The rows below come in pairs that one turn or mirror swaps. Which row does each named row swap with?
The rows were stretched afterwards, more along some directions than others.
dif: [ -5  -1   0  -2   5  -3  -4   5  -4  -4   7  10  -7  13   5  11  -1   6
   0   3  -4 -14  -2   2  10]
madi: [-17  13   6   3   7   6  13  13  12  11 -12   3  13  -6 -18   0  -8   8
 -15 -18  14   6 -13 -17   5]
tinen: [ 10 -10  -8 -15   1  -7  -7 -13  -7 -19   2   1   8  11 -11  12 -16   1
   6   6  -2  -2   9   7   3]
kase: [ -9  -7   2 -18  -3 -13  -8  -9  -1   0  13  -3   0  16  -6  11 -17   1
   4  -9  -6  -9   9  -2  15]
gug: [  0 -10  20  18  -3   7   5  14 -16  -1  22   5  -1 -19   9   4  20  -9
   9   6  -3   0 -10   6 -13]
Telas: [ -9  -7 -16 -20   6  -2   1  -5  -2  -5  -3  -1   9  25   4   9   2  -4
   5  -4 -17  -8  -2   2   5]
Pem: [ -4 -13 -10 -10  11 -12  -1 -15  -2 -12  21  -4   2  19 -11  11 -15 -18
  32   5 -13 -11  11  23   3]
besiv: [  8   5  16   7   3  10  -4   8  -3  -4  -8  -5   7  -4  -4   0   3  -1
 -13   0  11 -14 -13   8  -1]
naf: [-10  -3  -1  -2   1 -15   9  -2  10  -4   8  -6  -5   6 -12  -3  -3   6
   5  -3  12   0   8  -5  -1]
Kuf: [ -5  11   0   9 -12   3  18   2  13   4  15  -7  10  -6  -8   2   2   1
   8  -7  -1  11  -2  -9 -14]
veve: [ -8  -9   5   5   9  -4   5  -4   1  -1  14   9  -1  -6 -22  11 -18  -5
   7   8  -2  -8  -1   8   3]
bepid: [ -8   2  -7   0  13 -17  -3 -14  -7  -6   8   3   7   7  -7  14   0  -1
  12  -7  17  -4   5   5   6]
Vesi: [-19  -7  11   8  -4   1  -1  14  -3   9   3  -3   0  -1  -4 -14   8  -4
 -10   3   5   9 -18  -6  -7]
Teru: [  1  12   6  -2  -8   5  11   0  17  16  12  -7   7  -2   0  -6 -10  -2
   2 -10  10  10   7  -8  -6]
bavat: [  3  -6  -4  -5   1  -3   0   0  -5   4 -17  -1   5  -2  -4   3  -1  10
  -7   1  -5  -9  -1   6  -1]
teges: [ -8   1 -12 -16   6  -5   8  -2   3  -7   2  -5  14   7 -14   1 -11   3
   8 -14  -5   4   4   0  -3]
Tudo: [  3   4  12  -3  -9  15  10  13  -2  10  -6   2  -3  -1  -8  -6 -10   8
 -27  -4  -4   4 -17   5  11]
dom: [  5   0  -3 -10  -6  -4   2  12   4  -2  -4  -4   5  -3  15  -4  11  -6
  -9  -3  11  -2   1   2  -2]
Gemop: [ -4  -9  -6   4 -10  -9  11  -2   0  13  21  -8   3  -2  -2  -2   3  -9
   7  10  15   7  -3  -5  -3]
rutuk: [ -2 -13  11  -7  -8  -4   5   5   5   9  14   3 -13  10   3  -8  -1  -1
 -14  -6  -3 -10   0   4  -2]
gutir: [  5  15  18  11  -5   7   2   4   0   0 -13  -3   7  -1  -5  -5   8   8
 -19  -6   8  -4 -11   9   0]
nitar: [ -8   1   9   4   6   7   0   2 -13  -4   7  15  -9   1  -8   4  -5   2
  -6  -1 -13   3  -9  17   3]
kagas: [ -2  -7   1  -1   9  14   2  10 -14 -14  -3   2   6  -1  -1   1   2   5
   4   5 -24  -8  -4   7  -1]
supa: [ -6 -15 -11   2  -3 -26  -8 -20  -2  -2  24  -8  -1  17   7  17   1 -11
  23  12  -2 -14  14  11  -5]
nos: [ -5  -8 -15 -17   6   4   5   6   4   2   0   6   1  13   3  -1  -8  -1
  -7  -4 -16   2   1  -8  -3]
fafuv: [  1  -2   3  -4  -1   6   4  13   2  -7 -10   5 -11   5   4  -1   5  11
 -23   2 -12 -11  -7   3  -4]
tuf: [  7  -9   5  10   0 -14 -12 -11 -19  -9  17   1   0  -3   3  19   6  -7
  10  11  -3  -3   0  17  -6]
tovok: [  3 -14   9 -11   3   6   5   5  -4  -2  -3   1   3   5  -4   5 -14  -3
   2  -2   1 -11  -8  13   1]
fesi: [-10   0 -10 -10   2   6   5  14   2   3   2  -2   8  15  15   2  11  -8
   4  -8  -9  -4 -10  -2  -7]
nof: [  1   6  -8   7 -14  12   5   3  -2  -1  18  -9   7  -8  13   0  14 -16
  13   7 -11   6   4  -6 -17]
Nekam: [ -2 -16  -7 -14   7  -6  -4  -4  -2  -6  19   5  -6  10  -3  13  -8  -3
   2   4 -18 -11  -3  14  -9]
vuzen: [  2   1   0 -13   9   5  10  11  15  -2  -5  10   8  -2   0  13  -6  -2
 -11 -11  16 -13  -3  -3   0]
Sep: [ -9   1  16   2  -2   8   9  23  12   6  -1  -4   2  -1  -2 -12   0   5
 -11 -14  15   4 -13 -14   9]
Kuv: [-19 -15   1 -14   7  -6  14  -2  12   1   5  13  -3  10 -24  -1 -25  -2
  -3 -12  -4   1   5  -3   6]
sata: [ -6 -16  -6 -13  -4 -24  -4  -9   1  -7  15   5   3  10  -5  23 -12   2
   9   6 -10 -12   5   5   5]
Mebop: [ -6  -5  -3  -4   2   2   9  -8   2  -7  29  -6   0   8  -9   6  -7 -15
  33   8 -10   4   3  17  -4]
Tob: [-10  -8   8   2   2   4  -4   5  -5   3  -6   7   3   3   0   7   7  -5
  -8  -7  -1   0  -4 -12   7]
Dop: [-13 -11   5   2   0   6   8   8   8  13   6  -8  -2   2  -1  -6   3 -12
  -3  -3   8  13 -17  -3 -15]
Let: [-13   9  13   1   0 -12   0   3  -5  -4  17   4   9   3  -3  13   1   1
   8  -5   6   6  -9  -2  11]
vup: [ 11 -15  -5   1   5   2  -3   2  -2 -14  -5   0   3   7   8   4   5  -8
  -6   9  -8 -22   1   5   4]
Bup: [-13  -6  -4  -3  -8 -13  14   0   8  18  14   1  -1   1  -1  -5   3   5
  -4  -4   3  11  -5   1  -7]
mumez: [ -8   5  16  14 -10  -2   4   6 -11   9  15  -3   4  -7   0   0   9   4
   3 -10   7  16 -11  -5  -9]
tavib: [-13  -5   0   4  18  -4  -4  -6   3  -4  10 -11   1   6 -14   4  -1  -1
   9  -2   3   4  -1   0   1]
lafi: [-11   4   7  14 -12  -1  12   9   2  14  18  -2   4   3   8 -13  20  -5
   1   5  10   5 -10   0  -8]
mekup: [  4   4   5   1  -8  15   5   6   6   5   6  -1   2   5   3  -1   7   5
 -15  -6   6   8 -13 -14 -17]
pubu: [-13 -10   8  12 -12 -16  -2   4  -3   7  19  -1  -1  -3   8  -2  19  -7
   5  18  12   4  -8   4 -12]
lopi: [-12  -1  15  15  -4   4   7   8  11  25  17  -7 -14 -16 -11  -9   1   2
  -1   4   9  19 -14   2 -17]
Gabuf: [-12 -10  17   1  11 -12  -7   0  -9  -2   1   2   0   0 -14   7  -3   2
  -5 -14   6   5  -6   3  13]
nis: [ 11   1  -9 -14  14   0   6  -6   9  -6   7  -3   8   7 -10   9 -20  -3
  11  -7   5  -8  12   3   3]
numav: [ 8 -3 -1 -8 -1 -9  7 -6  2  0  7  4 -1 -3 -4  8 -9  4 -2  3 -1 -7  1 23
  2]
vava: [ -3  12 -14   9   9  -1   4  -9   1 -11  -1  -4   7   9 -10   1   0  -4
  12  -2   0   2  11   0   5]
lizo: [  3   3   1  -1   3  -8  -4  -3  -5  -7  -4   1   7   8   0   4   2  -3
  -6   8   2 -10  -2  22  13]
fab: [ -1  -2  21  13  -2   9   5   7  -3   0  18   3   1 -14  -7   7   0 -11
  17   0  12   3   1  -1   1]
porok: [  8  -6 -15 -12  -5  -7  -2  -8   3   2   5   0  10   6  17   8  -2  -9
   3   9  -5  -7  14  -1  -6]
Nobat: [  0   2  -3  15  -1  -9   6 -17 -12 -15  25  -1  12   5  -5  12  10 -14
  24  10 -13  -3   6   5  -6]
pon: [ -6  15   5   7 -14  11   8  15   2   3   0  -7   7  -3  11  -3   6   2
   2  -6  -4   7  -5   2  -8]

Telas is swapped with Mebop
naf is swapped with fafuv
fab is swapped with Tob
vava is swapped with dif
Nekam is swapped with teges

